In the rows, 128 means zero.
Z: rows in a few groups, each row roughly a mix of its group's directions (some rows in no group):
Z (130 x 12):
[[184 163 152 123 133 178 151 110 148  74 149 117]
 [ 99 103 149  73 150 147  78 121 158 144 180 117]
 [113 134 120 147  84  64 159 133 116  86  76 131]
 [169 123 127 171  75  83 169 160 110 156 131 135]
 [ 99 140  96  63 170 129 121  93  93 160 151 115]
 [ 95 136  99  90 187 173  91 130 134 100 110 156]
 [127 167 125 156  60 115 192 117 108 129 144 111]
 [ 93 170  97 140 152 127 140 121 104 146  50 148]
 [ 96 107 132  64 149 176  76 108 142 129 153 133]
 [ 65 150 127 136 167 167  97 118 109  85  92 142]
 [122 138 151 129 195 124  80  75 118 138  93 106]
 [110  92 128 133 135 111  46 125 109 183 118 125]
 [183 111 153 136 108 116 139 123 134 125 212 106]
 [ 89 151 104 109 169 163 103 117 118  91  72 159]
 [109 109 145  99 156 169  66 131 149 153 184 126]
 [110 103 139  83 184 169  88 129 157 117 169 143]
 [130 139 143  66 176 141 117  88 143  98  75 120]
 [114 144 111 108  86  53 156 131 119 116  76 126]
 [118 137 137  84 184 163  77  96 146  98 152 111]
 [107 132 101  75 177 136 113  89  87 158 163 115]
 [108  84 119  96 174 112  82 137 137 191 133 142]
 [169 117 152 126 155  69  99 110 104 188 138 112]
 [157 134  92 109  67  53 129 123 108 129 129 129]
 [150 162 122 104 146 158 179 119 158  57 118 127]
 [107 155  80  80 103  63 135 121  98 119 104 127]
 [ 85 149  93 124 124 140 123 125 129 142  40 152]
 [136 134 107 139  60  62 141 148 138  90 106 130]
 [152 140 121 174  95  73 170 120  96 116  81 123]
 [160 115 154 133 108 114 138 133 152 176 194  80]
 [125 133 134 131 173 214 135 115 144 165 158 140]
 [ 65 149  85 126 140 165 117 120 130 142  69 152]
 [164 125 133 204  91 101 172 148 120 125 106 134]
 [139 157 114 157  84 105 185 132 101  97  75 128]
 [148 147 143 125  66 142 170 108 125  66  97 114]
 [151 152 146  93 113 169 170 132 184  82 144 109]
 [167 110 106 155  75 113 176 156 134 170 160 142]
 [ 82 149 137 112 177 156  68  94 125  92 126 115]
 [110 117 123  90 143  90  86 131 124 210 131 113]
 [ 81 146 111 105 163 176 118  88 127  92  84 148]
 [ 75 159 100 175 169 140 144 139  92 164 153 134]
 [149  96 123  95 130  92  84 110 103 161 187  97]
 [155 137 153 189 107 155 163 130 143  88  87 162]
 [ 84  96 141  79 132 172  79 115 143 130 172 132]
 [110 112 166 138 186 198 130 119 154 149 150 115]
 [179 124 115 158  90  97 185 159 118 167 144 140]
 [ 85 146 148 103 176 145  76 101 125  89  93 115]
 [178 102 155  98 106 172 147 121 175 115 171 110]
 [114 121 105  82 171 131 105  91  84 165 173 111]
 [165 120 157 188  87 118 142 166 170 104 107 139]
 [133 122 147  65 168 134  66 106 136 161 151 110]
 [150 120 158 133 185 196 115 123 152 158 165 125]
 [142 126 153 188  85 127 150 161 166  90  91 143]
 [168 127 111 139  74  98 159 146 147 197 122 118]
 [144 164 120 145  99 177 180 116 123  64 120 137]
 [136 167 126 156 113 168 165 160 176 113  86 165]
 [181 106 145 121 109 117 141 128 150 151 207 100]
 [114 149  98 116 101  58 160 116  94 104  83 134]
 [103 107 139  84 157 152  58 110 135 155 168 124]
 [ 79 129 149 112 160 137  56 109 125  81 119 114]
 [165  90 158 137  85 104 147 136 142 140 196 103]
 [196 111 124 135  91  85 165 145 131 158 166 128]
 [148 171 133 147  91 187 159 106 128  76 152 120]
 [178 112 143 140  91 132 142 131 152 149 204 101]
 [107 146  81  87  86  78 115 118  83 105 107 136]
 [139 143 100 144  95  78 160 132 117 181  71 138]
 [140 136 120 152 128 121 174 146  84  82  80 179]
 [175 171 144 123 135 115 200 127 142  82 129 116]
 [102 132 103  63 172 132 108  95  94 159 157 112]
 [ 85 131 145 115 150 162  66  95 131  70 129 120]
 [ 59 134 103 111 166 135 105 121 114 113  70 154]
 [163  98 171 112 135 137 135 125 144 104 207 101]
 [126 165 113 138 114  95 135 112  95 213 102 137]
 [151 115 148 140 166 207 108 111 133 148 173 137]
 [153  95 133 134 188  65  90 128 125 157 104 128]
 [136 139 155 182 162 129 176 115 113  88  77 147]
 [155 172 132 101 138 149 183 114 138  58 118 125]
 [ 79 132 122  49 150 140  82 120 132 148 140 116]
 [158 128 129 175  85 111 175 129 128  79  79 127]
 [103 117 114  63 145  91  87 138 125 164 157  89]
 [112 125 114  67 178 126 107  90  99 155 166 103]
 [145 153 113 117 149  99 147  87  91  86  69 160]
 [185 134 150 165 102 142 180  99 146  90 157 120]
 [104 118 109 157 115 122  84 135  75 200 122 143]
 [168 138 121 177  89  87 179 125 114 129  84 122]
 [153 166 112  89 182 151 175 116 159  89 138 131]
 [ 98  98 111  95 162 105  77 142 124 192 108 137]
 [127 126 138 109 193 195 116 106 136 152 171 122]
 [128 117 144 109 185 182  96 139 158 110 181 143]
 [160 118 104 146  78  87 176 156 125 172 104 147]
 [149 140 123 157 117  68 177 154  94 162  90 139]
 [179 123  88 119  89 136 177 133 157 181 136 141]
 [ 85 123 116 131 129 136 101 145 157 204 162  92]
 [119  93 158  96 160 132  81 128 156 163 189 121]
 [128 116 124  77 164 176 123 100 140  64 122 155]
 [171  98 166 116 112 135 132 129 155 123 204  96]
 [176 107 163 119 120 103 123 128 145 138 202  89]
 [143 170 126 131 192 114 142 121  79  91  92 153]
 [158 126 160 193 102 128 145 160 161  87  95 144]
 [118  74 129 193  98 112  80 140 117 157 111 138]
 [106 131 108  67 170 116 108  89  78 154 146 112]
 [171 106 160 155  90 105 155 136 129 139 196 102]
 [129 151 152 163 138 149 169 139 170  69  81 143]
 [104  98 120 168 110  85  88 141  97 192 117 130]
 [153 114 119 127 200 120 107 150 126 195 140 152]
 [131 155 110 157  94  89 202 144 120 109  89 126]
 [154 152  99 184 122 119 170 127  91 104  77 150]
 [ 99 116 115  86 176 107  80 123 120 191 144 129]
 [142 136  98  92  56  63 124 120 118 113 121 127]
 [127 120 119 146  83  42 146 135 104 108  97 121]
 [157 150 134  90 182 152 121  89 119  65 116 142]
 [ 98 130 106  61 168 142 105  94 103 151 164 108]
 [145 161 128  96 101 151 196 103 162  89 143 109]
 [ 77  88 115 140  98 119  75 131  87 167 105 143]
 [151 137 101 146  82  63 133 130  81 104  97 149]
 [133  91 137  91 128 104  83 124 136 160 189  84]
 [134 107 139 127 150 192  96 132 148 175 186 121]
 [161 154 133 143 100 169 163  89 128  57 125 124]
 [147 172 136  93 137 152 175 100 153  72 159 110]
 [133 141 105 141  62  65 155 148 133 108  91 139]
 [ 74  83 121 121  89  83  96 127 115 175 113 123]
 [139  92 137  91 128 119  68 122 125 157 189  95]
 [162 121 150 185  71 120 135 166 164 105 105 144]
 [158 126 112 169  63  67 142 151 125 112 113 139]
 [ 68 161 121 121 138 145 159 135 128  94  61 145]
 [ 84  87 115 155 114 126  57 159 142 160 107 128]
 [130 137 138 108 184 201 125 118 162 151 164 125]
 [ 62 136 137 134 130 112 160 125 111  91  59 127]
 [108 139 135 105 149 193  70 114 166 116 154 102]
 [ 99 129  99  68 164 117 111  94  83 162 153 111]
 [102  92 129  96 179 114  56 118 113 157 131 139]]

one row of each group, then the others: which group is each in?
[110  98 141  88 180 145  92 132 153 157 186 138] => D
[ 93 131 135 128 139 201  80 114 148  90 160 119] => B
[147 125 147 193  79 124 149 166 157 106  93 148] => P

[125  75 149 174 106 119  68 140 125 176 144 129] => D
[151  86 140 111 139  97  79 115 108 151 189  92] => P
[117 119  96 159  77 139 121 154 153 195 167 121] => B
[152 127 151 189  80 126 149 160 159 100  91 149] => P
[ 63 147 142 114 158 147  79  87 137 124  99  97] => B
[ 84 147 106 125 145 154 113 122 113  93  53 164] => B
[183 139 121  99 121 176 166 102 144  87  97 155] => B
[115  95 117  95 107  80  95 110  84 174 156 101] => P
[119 116 127 170  74 101  99 180 136 176 149 112] => B
[ 92  68 119 168 109 133  85 151 107 166 118 160] => D
